Look-ups in named tables: a row name and a column name give one cell, copied from the table.

Table sano
	bedurib	kip	bifimo	rorav	duv	pomagus	tes	mibemik	seten	sekem
kado	194	139	198	137	91	90	57	128	34	138
finas	36	187	80	236	42	102	129	159	34	53
lus	89	59	177	70	79	111	54	154	161	183
dum	3	112	115	190	85	113	225	184	46	17

sekem of dum = 17
rorav of dum = 190
duv of dum = 85
tes of kado = 57
bedurib of lus = 89
pomagus of finas = 102
pomagus of kado = 90
rorav of lus = 70

Table rulu
fields: ferodo, keriga, ruguf, nek, punodon, palisi
sus: [134, 173, 155, 115, 126, 30]
vuvat: [60, 96, 124, 233, 34, 47]
veseran: [90, 85, 215, 123, 28, 26]

punodon of vuvat: 34
keriga of sus: 173
palisi of sus: 30
punodon of sus: 126
ruguf of veseran: 215
nek of sus: 115
palisi of vuvat: 47
ruguf of vuvat: 124
palisi of veseran: 26

Table raru
,gisi,tisus,tema,gabezi,temamev,rolemez,benore,mapuv,vorisog
tudusav,87,134,190,135,213,100,148,149,185
kibu,158,119,66,131,58,159,138,143,97
nir,109,110,127,113,146,128,137,175,129
lirigek,124,147,168,170,171,116,160,106,194
dimo,82,127,203,143,230,94,155,144,207
pek,85,126,204,141,231,98,155,148,205
puvaz,169,147,69,150,50,158,140,114,101
pidaza,109,95,125,108,147,130,139,183,132

rolemez of puvaz = 158
temamev of tudusav = 213
tema of puvaz = 69
vorisog of pidaza = 132
mapuv of pek = 148
mapuv of nir = 175
gabezi of lirigek = 170
rolemez of lirigek = 116
tisus of nir = 110
rolemez of tudusav = 100
tisus of puvaz = 147
temamev of kibu = 58
mapuv of kibu = 143

zeze =
          sul   dag  lopuded   zun  lusukug  lipu  kebo  moba  bebulat  fifiv
zem      2582  3925     4084  4665     5227  2889  4690  5577     5125   4611
fub      2012  5904     8130  1860     4814  3724  5061  4280      285   4451
mirolo   2505  4444     4815  6214     5949  5813  6849  5480     5040   6379
tevadin  4474  4689     4340  4657     5036  3937  4480  5413     5148   4137
bivimo   4730  5065     5981  3346     4200  3930  4482  4766     2965   4746
rodiva   6575  4553     4568  7627     5090  4484  4761  2748     1644   5012

sul of rodiva: 6575
kebo of zem: 4690
fifiv of tevadin: 4137
lopuded of rodiva: 4568
bebulat of fub: 285
zun of fub: 1860
fifiv of mirolo: 6379
zun of zem: 4665
moba of fub: 4280
sul of bivimo: 4730
kebo of mirolo: 6849
lipu of zem: 2889

tavomep.csv
,vinare,bena,tuguput,melo,modati,ras,vur,mipaseg,dabolip,vutup
sozo,36,45,49,43,50,46,43,50,40,47
gef,43,43,45,50,43,45,43,37,44,49
kov,44,40,40,50,36,43,43,51,45,51
pem,40,43,43,42,48,48,48,45,40,45
refa,37,40,46,52,39,43,40,46,48,46
lafeki,25,48,17,60,15,53,63,65,47,42
bededu,22,57,15,76,11,48,66,71,51,45
zuti,29,58,18,57,21,43,64,63,51,42
difeg,48,50,40,37,45,45,34,46,36,37
pudad,40,43,46,45,43,40,51,38,38,44
duf,48,43,48,44,36,41,41,44,41,51
daza,30,58,59,53,41,68,52,39,55,26
ruk,49,31,46,42,38,36,34,47,34,51

What is the tuguput of kov in tavomep?
40
What is the modati of pem in tavomep?
48
What is the vur of zuti in tavomep?
64
What is the mipaseg of lafeki in tavomep?
65
What is the dabolip of gef in tavomep?
44
What is the vutup of gef in tavomep?
49
What is the mipaseg of gef in tavomep?
37
What is the melo of refa in tavomep?
52
What is the vutup of kov in tavomep?
51
What is the tuguput of gef in tavomep?
45
What is the vur of lafeki in tavomep?
63
What is the vur of refa in tavomep?
40
Which row has the largest tuguput? daza

gilod:
|  | mozir | kiloka | pon | geramar | kapi | rono | mef | madunu |
|---|---|---|---|---|---|---|---|---|
| duge | -549 | -367 | -558 | -1433 | -1747 | -5 | 1081 | 1131 |
| rubavel | -2294 | 362 | 1906 | 518 | 661 | -629 | -2903 | 1336 |
| rolasem | 2854 | 3178 | -591 | -8103 | 2555 | -1462 | -3026 | -1094 |
| boduvu | 3552 | 2752 | 390 | -7688 | 3881 | -2516 | -4420 | 725 |
| nepa | 3031 | 305 | -776 | -4649 | 3194 | -1398 | 314 | -2475 |
| febiv | -20 | -597 | -870 | -2172 | 20 | -881 | 346 | -2162 |
| bes | 408 | -2801 | -1727 | -791 | -1076 | -603 | -588 | -3066 |
| dobil | -636 | -400 | 1184 | -1402 | 652 | 1344 | 2946 | -2334 |
| goti | -3331 | -2583 | -5720 | 2697 | -1766 | 3919 | 1771 | -5796 |
| vam | -1376 | -2099 | 1512 | 1982 | 822 | 1106 | 5223 | 683 |
| roledo | 410 | -1772 | 138 | -238 | -1177 | 21 | 1220 | -2786 |

What is the mozir of rolasem in gilod?
2854
What is the pon of febiv in gilod?
-870
What is the pon of vam in gilod?
1512
What is the kapi of bes in gilod?
-1076
What is the mozir of goti in gilod?
-3331
What is the kapi of nepa in gilod?
3194
What is the kapi of roledo in gilod?
-1177
What is the pon of duge in gilod?
-558
What is the rono of roledo in gilod?
21

